[156 130 145  96 129 103  99] -> fasop
[ 73 116 113 167 114 145 181] -> zivi
[ 73 137 116 166 159 166 130] -> zod
all zod: [130] => 7
gone fasop: [145  96 130 156 103  99] => [129]

[110 136 146 135 134 157 160 136 136 137 135 127 128 149 138 136 135 135] = kel
[132 117 113 128 110 164 142 121 111  90  97 161 107 117 123 102 122 116] = Dibor
[135 112 108 132 107 160 136 124 109  97  88 163 101 135 126  97 114 119] = lofa
[168 148 150 183 159 110  96 129 171 134 119 124 116 129 130 134 108 122] = kuzap
all kel: [136] => 2 8 9 16
gone kel: [136 135 136 127 136 138 146 135 135 136 137 157 160 128 135 149 110] => [134]
gone Dibor: [117 123 117 132 128 107 113 102 122 142  90 164  97 161 121 116 111] => [110]
gone kel: [137 135 157 127 146 135 135 138 136 110 149 128 136 160 136 136 135] => [134]

[128 101 126 133 134 122 126 135 128 153 130 162 154 125 136 118 137 130
 125 127 148 132 127 132 135 125 128 117  97 132 129 127 128 129] : musi
[128 129 126 133 134 123 126 134 128 130 129 161 153 125 136 103 138 130
 136 127 148 132 127 132 126 130 130 144 141 129 132 104 128 130] : memut
[117 129 126 133 126 122 126 135 128 102 126 126 154 125 136 102 137 130
 136 127 148 132 127 132 135 125 128 117 117 132 117 126 131 129] : Guso
[128 129 126 133 127 122 126 135 129 130 130 129 154 125 129 126 137 130
 136 127 148 132 127 132 127 125 129 139 110 125 127 127 129 126] : veb
gone musi: [162 118 126 122 128 154 132 125 130 137 134 127 135 136 117 127 133 128
 148 153  97 125 130 132 132 128 127 125 128 129 135 129 126] => [101]
all veb: [126] => 3 7 16 34
all Guso: [117] => 1 28 29 31
all veb: [127] => 5 20 23 25 31 32
all Guso: [102] => 10 16
gone musi: [128 137 101 162 148 117 133  97 136 132 125 118 128 122 130 127 126 127
 135 125 125 126 130 132 134 135 153 128 128 127 132 129 129] => [154]

[128 168  95 116 135] : tum
[132 129 117  93 154] : bonem
[134 127 128 129 130] : dirop
[126 125 128 128 128] : Zel
all tum: [135] => 5
gone dirop: [134 129 130 128] => [127]
all Zel: [126] => 1

[120 141 109 108 119 149 129 123 138 117 123 132 122 141 130 100 131 119
 121 126 124 111 118 139 133 111 125 112 127 109 148 147 147 133  86 144] -> zugil
[115 135 127 115 140 133 138 122 127 144 110 133 132 135 141 109 116 130
 123 130 118 122 131 145 122 157 124 136 109 155 124 132 108 124 114 113] -> zisu
[134 122 112 147 114 126 120 132 127 103 144 137 131 130 106 131 112 115
 132 130 140 134 120 119 142 111 125 112 146 122 145 149 142 124 108 135] -> rapo
[134 129 134 142 122 120 121 155 114 133 136 124 132 127 129 145 141 154
 124 144 145 142 125 120 122 121 161 135 152 117 126 119 130 135 119 130] -> rafo
[120 141 109 108 119 149 129 123 138 117 123 132 122 141 130 100 131 107
 121 126 124 111 118 139 133 152 108 114 129 142 129 137 116 129 107 127] -> peve
[127 123 139 133 118 114 115 122 132 116 134 118 124 101 125 151 116 133
 133 119 121 142 147 113 126 108 128 139 132  90 133 119 139 120 127 132] -> bak
gone peve: [107 133 141 141 114 132 139 129 152 108 129 127 111 118 122 124 142 116
 120 149 117 123 131 129 123 119 138 130 100 137 129 107 126 121 108] => [109]
which: [115 135 127 115 140 133 138 122 127 144 110 133 132 135 141 109 116 130
 123 130 118 122 131 145 122 157 124 136 109 155 124 132 108 124 114 113] => zisu
all bak: [133] => 4 18 19 31
gone zugil: [125 138 126 109 130 132 122 111 147 117 123 112 147 120 127  86 139 108
 149 109 111 119 131 123 124 119 141 144 141 133 100 148 129 121 133] => [118]
gone zisu: [144 138 132 124 145 115 140 155 122 124 118 157 127 108 109 133 135 127
 133 130 124 110 109 135 114 136 122 141 123 132 130 122 116 113 115] => [131]
gone rapo: [146 106 127 124 122 112 131 111 114 120 142 112 137 132 147 108 135 134
 126 142 120 130 112 130 132 125 119 140 122 115 149 144 131 103 134] => [145]
gone bak: [108 116 115 101 127 123 139 139 119 127 120 139 118 132 133 121 142 132
 113 118 151  90 133 133 132 147 128 119 124 116 122 134 133 126 125] => [114]

[139 141 121 131 124] -> muf
[122 116 153 118 116] -> Vilat
[122 116 153 118  85] -> Vab
[146 184 146 149 134] -> kinev
[154 155 135 144 122] -> lav
[113 126 103 102 129] -> deg
[119  80 121  76  96] -> Fuf
[137 126 103 102 129] -> bivo
[138 154 136 125 130] -> bap
all Vilat: [122] => 1
all kinev: [146] => 1 3

[154 120 147 101 145 131  99] = Sudel
[156 118 149 107 146 106 148] = Rad
[159 118 147 101 146 130  93] = Dugor
[159 118 144 102 129 130 101] = bito
[159 121 159 101 146 148  93] = biz
[163 122 144 106 143 137  88] = nog
gone biz: [ 93 101 121 159 159 148] => [146]
gone bito: [118 102 129 144 101 159] => [130]
gone Rad: [149 118 148 146 106 156] => [107]
gone bito: [144 129 159 130 102 118] => [101]
gone Rad: [106 156 148 146 107 118] => [149]
all biz: [159] => 1 3

[103 132  86 120 150  94 130 143] -> Muva
[115 133 110 130 140 111 128 146] -> rof
[132 130 139 130 124 139 125 124] -> Piz
[125 144 144 125 144 125 125 144] -> kuro
[126 129 134 123 127 128 130 135] -> Menid
[139 128 150 132 119 148 125 117] -> zivor
[129 129 129 128 128 128 130 128] -> Mibe
[128 130 140 128 125 134 128 125] -> gir
all gir: [134] => 6
all kuro: [144] => 2 3 5 8
gone rof: [146 110 128 133 111 130 115] => [140]
all Mibe: [129] => 1 2 3
gone rof: [111 130 115 133 146 110 128] => [140]

[120 124 135 133  93] : Zegi
[110 150 143 146 114] : Gol
[131 116 126 123 116] : bafem
[116 127 139 140 111] : zopo
[118 150 138 140 153] : lim
[147 128 105 109 124] : Gipet
[136 149 118 124 174] : toz
[124 157 129 137 126] : Bek
all bafem: [126] => 3
gone zopo: [139 116 140 111] => [127]

[143 135 146  99 142  96 128] -> Bese
[116 158 126 135 134 113 142] -> Keri
[134 134 134 134 133 146 134] -> Bis
[115 132 103 144 152 160 150] -> Revi
[127 120 139 131  97 112 150] -> gipap
[108 121 108 133 149 149 149] -> Kisu
[106 153 153 140 134 153 106] -> vore
[131 151 134 120 147 115 138] -> Tamuk
all Kisu: [149] => 5 6 7
all Bis: [134] => 1 2 3 4 7
all vore: [153] => 2 3 6
all Revi: [115] => 1
gone Tamuk: [131 147 151 115 120 138] => [134]
gone Tamuk: [134 131 151 115 138 147] => [120]

[101 129 128 142 139 124 135 132 133 127 129 123 117 121 121 134 129 134
 126 120 134 100]  badi
[149 120 130  98 127 129 129 128 126 127 130 127 118 143 133 110 121 153
 126 114 135 132]  Lun
[124 161 109 112 136 139 124 126 125 141 133 126 122 128 115 139 133  78
 129 124 139 139]  zan
[117 156 120 124 118 129 134 124 130 140 136 133 141 134 120 134 144 113
 132 117 131 140]  fuvi
[145 145 121 118 125 127 133 125 123 118 145 145 149 118 118 118 125 139
 128 118 145 145]  voba
[125 175 128 121 118 129 129 131 146  99 121 124 122 125 133 110 129 106
 125 125  82 118]  bevu
[125 104 148 129 124 135 131 137 131 109 131 119 139 128 126 114 134 147
 126 122 113 127]  lub
gone fuvi: [134 120 124 136 131 117 129 130 140 113 124 144 118 140 134 134 117 132
 120 141 133] => [156]
all voba: [145] => 1 2 11 12 21 22
gone voba: [133 118 149 145 118 121 145 118 145 145 145 118 123 118 145 125 127 118
 125 125 128] => [139]
gone lub: [131 147 137 104 124 119 114 127 126 129 135 128 131 139 109 148 134 113
 131 122 126] => [125]
all zan: [133] => 11 17
all bevu: [125] => 1 14 19 20
all badi: [121] => 14 15

[131 147 131 128 129 120 132 100 116 103 131 102 117 120 145 154 125 126
 110 138 134 105 120 132 122 126 127 121 122 139 138] : Suman
[112 114  98 119 117 123 127 107 125 120 152 142 120 141 151 130 138 121
 123 106 124 130 124 117 139 121 131 114 120 133 119] : funu
[124 122 114 113 121 121 137 108 125 125 147 132 125 128 136 146 137 118
 114 114 127 123 128 125 131 132 122 113 127 135 124] : kesi
[114 112  88 118 110 125 130 113 125 128 154 149 118 148 157 134 137 130
 120 108 126 135 123 110 139 116 126 103 119 137 115] : koduv
[128 122 113 108 119 120 138 111 124 139 153 134 115 131 131 147 133 123
 113 114 124 136 129 122 128 140 111 105 130 143 122] : zope
[125 126 114 114 121 120 130 104 123 129 149 123 116 132 137 137 130 126
 120 113 122 135 124 127 131 137 117 115 128 142 125] : sufib
[118 130 125 117 141 125 126 108 130  94 141 111 126 122 138 129 129 122
 116 113 115 122 110 120 149 124 130 126 127 149 134] : kod
[128 122 113 108 119 120 138 111 124 133 153 134 115 131 131 147 133 123
 113 114 104 136 129 122 128 133 111 105 134 143 122] : nev
[126 123 120 118 131 124 125 104 124 108 152 113 118 117 134 148 125 123
 119 110 117 121 111 118 139 118 120 121 129 147 132] : Lames
[124 128 116 121 120 116 129  99 111 126 152 128 116 132 141 143 131 120
 119 120 123 127 130 122 125 135 122 115 118 134 129] : tobi
[127 134 117 110 129 116 137 120 131 116 126 116 121 130 139 142 127 135
 107 124 123 130 115 117 132 128 116 105 130 156 126] : Nos
all kod: [149] => 25 30
all Nos: [126] => 11 31
gone nev: [133 122 133 122 119 120 153 131 122 147 134 136 143 113 138 111 111 114
 129 128 115 108 113 124 133 131 134 123 104 128] => [105]

[124 155 152 124 152] -> pigaz
[178 155 178 136 178] -> Mab
[144 140 143 123 142] -> Vadi
gone Vadi: [123 142 144 140] => [143]
gone Vadi: [143 144 123 142] => [140]
gone Mab: [155 178 178 178] => [136]
all Mab: [155] => 2
all Mab: [136] => 4
all pigaz: [124] => 1 4
gone Vadi: [144 140 142 123] => [143]

[104  83 109 150] : Fevun
[128 131 126 176] : vozu
[ 89 108 170 109] : Duvak
[117 112 140 141] : tuv
[154  83  82 154] : mumi
[125  97 130 101] : pumeb
[117  93 140 141] : bibu
all mumi: [154] => 1 4
all mumi: [83] => 2
gone Fevun: [ 83 104 109] => [150]

